Each named turn below is shown by a few rows before and after it. Which turns, in which order, take the first row of each later pair to the second? The first pair is answered.
turn V:
-9  -9  1  -8  -1  -5  -14  0  -12  -2  8  2  -20  4  8  -19  13  4  -25  17  6  6  28  19  7  8  8  -27  7  0  16  -10  1  4  -4 -> -4  -6  -1  0  2  -4  -13  -2  -9  -2  14  7  -16  2  18  -23  2  5  -21  7  -4  -1  26  9  -2  23  9  -20  7  7  26  -15  6  -7  -4
11  -6  5  2  -3  -7  7  10  11  -1  36  5  0  4  11  -10  -7  0  3  7  -1  -9  16  -10  -8  14  -9  -16  0  15  18  -21  1  -11  -4 -> -2  -20  8  -9  -4  -12  11  17  -6  5  26  2  -11  13  -6  -3  9  -8  -3  20  11  5  12  8  3  -7  -11  -27  -4  5  1  -14  -5  0  -4
-6  7  -18  -3  -19  0  19  11  -27  10  -31  -12  20  4  -11  3  16  17  -40  -1  18  -5  -1  -7  12  2  9  -20  27  -4  -3  37  -7  28  16 -> 13  19  -12  6  -17  7  -3  -14  11  -12  21  2  10  3  22  -9  -16  12  17  -46  -6  -12  -13  -8  -18  36  -4  22  20  12  8  -29  15  -2  -15
16  5  -14  10  4  -24  16  -22  17  -7  -13  -9  3  -28  17  -8  -19  -3  12  -35  -17  -22  -19  -21  -18  14  20  13  -6  7  3  -13  45  -40  28 -> -7  -23  1  -27  1  -33  32  -9  -14  5  -25  -21  -25  -8  -6  15  13  -10  11  -7  0  14  -32  30  0  -32  5  6  -10  -3  -32  -4  37  -8  23
turn T:
-11  3  3  -13  7  7  -7  1  -16  8  5  -8  -21  -10  5  16  16  -5  10  6  -2  2  7  24  5  7  -2  -2  18  12  2  -11  -10  -6  -3 -> -8  18  -3  -8  16  3  -10  -3  -14  5  -17  -10  -14  -15  4  20  14  -4  10  -2  -4  0  -7  19  6  5  2  15  18  4  -7  6  -2  -3  -5
17  -19  7  8  -2  -18  20  -5  13  -6  34  21  3  12  10  6  -19  -2  21  7  -1  20  2  -12  2  1  -17  12  -18  23  12  -12  10  10  -34 -> 5  -33  15  -7  -5  -20  21  3  -1  3  27  15  -13  19  -2  13  -1  -7  19  18  7  32  -1  10  10  -17  -18  -2  -14  16  -1  -6  3  21  -26
6  23  -13  18  19  14  -12  -12  -8  2  -40  -11  6  -20  -1  3  3  0  -34  -9  8  -20  9  -11  0  14  21  -12  17  1  -2  27  -13  -2  28 -> 9  15  -12  23  12  13  -19  -7  -1  1  -13  -7  9  -19  10  -8  -5  -2  -30  -9  -3  -30  21  -22  -9  24  21  -27  15  10  17  12  -13  -16  24
-4  5  -11  20  -21  16  -21  19  18  7  -1  11  2  -11  22  -10  -34  -18  -3  -1  -16  -31  16  -20  3  14  -26  -2  -4  10  15  -13  -4  -5  1 -> -20  -16  3  3  -19  15  -20  33  -6  19  4  4  -16  2  9  -11  -11  -25  -11  20  -5  -19  21  6  19  -1  -27  -25  -1  11  4  -17  -14  -1  7
turn Y:
-15  22  22  -22  16  17  -35  -31  13  4  20  -22  -43  3  19  4  0  -16  37  -36  -4  14  -13  41  -21  7  -22  5  2  -1  -15  -63  11  -14  5 -> 3  -6  20  -21  -5  -1  -9  -15  16  11  70  7  -24  16  6  -19  -9  -9  43  -18  2  11  4  8  -30  1  -36  -12  -16  17  17  -61  2  -16  -19
-1  8  -3  19  7  -18  11  -8  23  -2  0  16  -8  -25  -2  6  -8  13  0  -6  6  -20  -2  -20  -6  -4  10  -1  2  11  21  20  -2  -4  16 -> -4  11  -1  17  10  -10  3  -17  21  -5  -7  8  -9  -26  4  8  -8  14  0  -10  5  -17  -4  -14  -6  -1  12  0  2  9  14  18  0  -1  21
-10  -8  0  2  -6  -12  16  9  -12  -5  -2  0  4  -1  -1  2  6  10  -19  4  23  4  7  -6  -4  -7  14  -17  1  2  -6  4  -24  2  2 -> -15  -3  0  0  1  -9  11  10  -10  -6  -11  -7  3  -7  4  7  11  4  -23  -1  27  4  3  2  4  -5  20  -12  6  -3  -14  1  -23  4  3
11  4  -6  22  14  2  -9  -18  17  -24  -10  -2  25  -3  4  22  1  -16  22  -35  -1  -12  -31  -17  4  21  0  20  -11  5  -14  -14  18  24  2 -> 14  1  -3  13  13  -3  -5  -18  19  -22  0  2  26  3  5  19  -1  -17  31  -37  -5  -8  -31  -16  -2  17  -2  15  -16  15  -11  -23  19  24  -5

Each pair is 2 to 3 turns apart.
-7  -10  -7  -16  -11  3  18  20  -21  9  13  4  -10  -5  -14  -4  18  -11  -12  22  13  8  2  3  10  -13  -5  -28  12  5  -1  14  -1  0  11 -> 5  0  -6  -10  -7  4  2  6  5  2  46  11  -10  -7  7  -16  -8  -11  14  -1  0  -1  1  -6  -7  10  -12  -9  8  15  15  -18  11  -19  -3 -> T then V then T
-14  -15  21  -6  -15  -6  9  -4  8  13  44  -8  -8  49  38  -33  -13  -3  -1  26  6  -1  5  25  -13  -17  1  16  35  18  13  -34  -10  -2  3 -> -2  9  17  13  -6  -1  7  -15  31  -3  35  -1  15  30  45  -33  -30  7  6  4  1  -14  -11  -1  -20  -1  7  44  24  12  16  -29  -1  -4  -12 -> T then T then T
-1  -10  10  -15  10  1  -6  12  11  -6  43  1  -44  20  2  4  -5  -2  20  -5  4  19  6  37  -5  7  -6  3  12  16  3  -35  17  -1  -2 -> -12  -1  -4  -6  18  9  -2  24  -11  4  -17  -16  -26  6  -8  11  7  3  -36  17  14  1  21  17  15  6  17  -15  20  7  -2  16  -4  1  41 -> V then Y
-11  -7  7  -8  8  3  -10  0  -16  -5  -7  -16  -17  4  -5  3  -1  -2  -3  -1  2  9  5  25  6  -1  3  -10  11  -19  -18  -6  1  -6  9 -> -8  5  5  -6  13  -1  -5  -9  -6  -8  -18  -9  -8  1  -9  14  -2  0  4  -10  1  15  -16  14  5  -7  1  11  3  -20  -24  5  7  -2  0 -> Y then T
3  37  -2  13  9  14  -7  -21  44  -25  -21  6  8  -17  7  7  -7  -2  15  -32  -17  -8  -32  -22  -11  25  17  20  19  12  19  15  13  -21  4 -> -18  -3  25  -35  -8  6  11  -5  20  -15  3  9  -29  15  -18  14  26  -12  41  -2  5  35  -40  36  -3  -20  -6  9  9  10  -14  -5  9  -3  -17 -> V then Y
-12  -10  13  -12  7  6  0  14  -44  12  -2  9  -52  3  -23  21  22  -28  -8  15  9  8  -13  26  -3  0  -20  -7  12  24  -13  -12  -6  3  15 -> -2  14  -1  11  18  10  0  11  -33  10  -36  0  -23  -19  -25  17  9  -15  -40  6  3  -21  -2  -16  1  18  4  -10  16  19  2  24  -15  1  34 -> V then T then T
-2  -15  1  -5  -12  -8  1  9  2  17  34  26  11  21  -13  -22  11  2  1  13  3  18  9  -16  12  -9  -8  -16  -18  3  1  -22  18  9  -8 -> 6  -13  2  4  -12  -11  2  3  5  13  36  28  12  21  -8  -24  11  7  0  8  -5  12  14  -22  8  1  -5  -16  -17  7  9  -25  21  1  -8 -> V then V
3  -9  -15  -16  -15  -8  5  8  -3  -9  -7  19  -16  8  -19  24  12  0  -5  4  -8  -5  -2  3  -9  9  8  4  8  -6  -10  -17  19  24  -18 -> 6  4  -17  -9  -7  -7  -3  4  5  -15  -11  15  -16  5  -11  19  8  -2  -2  -8  -13  -15  -3  -1  -16  17  11  11  14  -4  -6  -24  21  15  -13 -> V then Y then V
-4  -10  -1  -2  6  5  -4  4  -11  13  6  -1  1  -5  -5  -10  8  3  -16  13  5  -2  18  -7  3  4  2  -21  12  13  6  -8  -8  -10  19 -> -3  8  -2  -8  10  8  -8  -16  5  -3  1  -3  -5  2  2  5  6  1  16  -8  -1  12  -14  6  -4  -1  -11  23  3  8  -16  -22  10  3  -4 -> T then T then V
21  8  -9  3  -3  -9  11  22  -22  5  -7  10  31  8  -21  4  -6  16  -31  16  10  -13  0  -24  9  -2  14  -13  -5  2  5  38  -14  9  5 -> 4  -2  8  -28  2  -10  1  5  -18  6  2  2  -12  28  -21  19  4  7  13  5  10  18  -28  31  3  -22  -7  16  -5  -5  -29  4  1  20  -13 -> V then T then T
-18  2  17  -20  4  5  -23  -12  -2  6  41  21  -19  16  23  -1  -6  -9  32  -15  -12  2  -1  42  -14  12  -17  9  0  9  -7  -46  9  -28  -17 -> -10  11  13  -19  1  5  -7  -17  2  1  30  26  -2  19  10  7  -9  -1  42  -17  -8  12  -29  34  -17  -1  -25  35  -17  -1  -16  -23  16  -8  -40 -> T then T then Y
-7  -16  10  -19  -12  0  -7  13  -2  2  26  -9  -27  9  3  0  7  -10  -1  21  7  17  11  36  3  -13  3  -28  5  1  2  -30  -11  -14  -2 -> -4  4  -8  5  0  5  -10  11  -2  -5  -6  -15  -1  -13  10  -1  -1  4  -39  18  -1  -12  22  4  11  8  27  -37  16  2  16  4  -20  -21  20 -> V then Y
16  0  -5  1  -10  -11  21  18  -7  -2  -20  8  35  8  -15  -5  1  16  -13  -6  10  -11  -17  -38  0  -5  -12  17  -23  2  5  43  9  26  -3 -> -3  -33  15  -30  -14  -16  19  20  -16  7  16  7  -14  29  -14  -4  18  -1  14  8  16  19  -13  23  3  -19  -23  3  -22  8  -8  0  8  27  -13 -> V then T then T
-25  -7  13  -11  12  2  -14  -5  -11  3  2  -12  -31  6  7  16  13  -7  6  2  2  20  0  36  11  -6  -7  -1  9  -8  -7  -20  13  -8  4 -> -24  -7  2  -2  10  5  -3  4  -24  7  -20  -15  -19  -2  2  15  13  1  -20  14  6  6  7  20  16  -7  8  -21  11  -7  1  11  -4  -6  20 -> V then V then V
10  -44  8  -12  -34  -23  18  29  -1  18  60  25  8  42  -24  -36  11  -1  12  38  26  13  24  -13  3  -32  -24  -27  -27  16  32  6  -7  7  -46 -> 33  2  -9  33  -17  -16  1  5  36  -2  48  27  37  10  7  -42  -29  6  10  -3  -1  -26  20  -64  -14  19  -10  6  -24  22  54  5  1  -21  -41 -> V then T then V
4  17  20  -41  11  -9  -15  25  -5  13  -6  -19  -26  4  21  -4  23  -13  -26  14  17  -1  4  21  -6  -8  9  -19  -3  9  6  -5  2  6  26 -> 14  26  18  -26  13  -2  -20  19  8  1  3  -18  -26  -6  42  -10  7  -7  -14  -8  3  -12  8  10  -11  13  12  -13  -2  15  17  -24  7  -15  21 -> V then T then V
5  23  1  -16  3  -20  -14  -5  16  -28  8  1  -5  8  16  -1  -4  2  -16  -25  -12  18  -29  18  7  1  2  25  -7  -20  -23  -2  15  -8  -20 -> 2  10  -5  -18  -7  -26  5  11  -7  -15  -6  11  14  15  -4  -6  13  12  -51  2  6  17  -13  4  19  -12  4  -6  -7  -17  -17  36  -5  4  -7 -> Y then V
1  10  -1  -2  -10  6  -2  -7  12  4  -20  -15  -10  0  4  0  -6  -6  9  -18  -24  -5  6  -2  -22  6  6  10  -5  4  -16  -17  3  -16  10 -> 5  19  0  -3  -6  5  4  -7  10  4  -29  -19  -2  0  2  2  -6  1  5  -22  -26  -6  2  -8  -18  4  7  16  -6  -1  -17  -1  1  -9  14 -> V then T
10  13  -7  28  2  -3  14  -9  6  0  -20  7  21  -6  -10  -8  -9  13  -11  0  2  4  -7  -22  1  -6  4  -1  -6  1  4  22  -11  7  -2 -> 8  -3  3  19  -5  -2  4  -2  16  1  23  15  1  1  4  -19  -10  7  9  0  -1  8  11  -6  -4  3  -3  -15  -4  14  15  -18  -7  -19  -7 -> T then T then V
-12  14  -6  -5  17  -22  16  -4  4  -14  -46  -17  -3  -1  -5  19  2  -14  2  2  0  19  -39  15  -5  -9  4  34  -10  -21  -25  22  2  23  -3 -> -5  20  -17  9  17  -21  14  -5  5  -15  -55  -19  11  -8  -1  13  -3  -5  -13  2  -1  3  -33  -2  -4  -1  13  30  -11  -18  -12  35  -5  15  6 -> V then V then V
5  -4  3  -14  -9  0  4  -4  6  -4  18  13  0  13  1  -3  2  -3  25  -10  -6  10  -11  1  -15  -10  -14  18  -18  -2  1  -8  3  7  -31 -> 11  -8  -9  0  -16  -6  9  12  -3  3  15  16  19  2  -3  -13  2  1  -9  7  -1  -8  13  -27  -5  -6  -4  -11  -16  5  24  17  -8  2  -7 -> V then T then T
10  34  -20  20  14  6  -4  -7  19  -5  -24  -9  31  -28  9  -7  -24  1  -17  -23  -5  -35  9  -38  -10  31  15  6  1  6  17  14  -6  -9  20 -> -8  13  -16  -3  15  4  10  9  -17  8  -52  -20  19  -20  -14  9  0  1  -36  6  15  -16  4  -12  8  0  10  -19  -2  -8  -6  47  -24  14  37 -> V then V
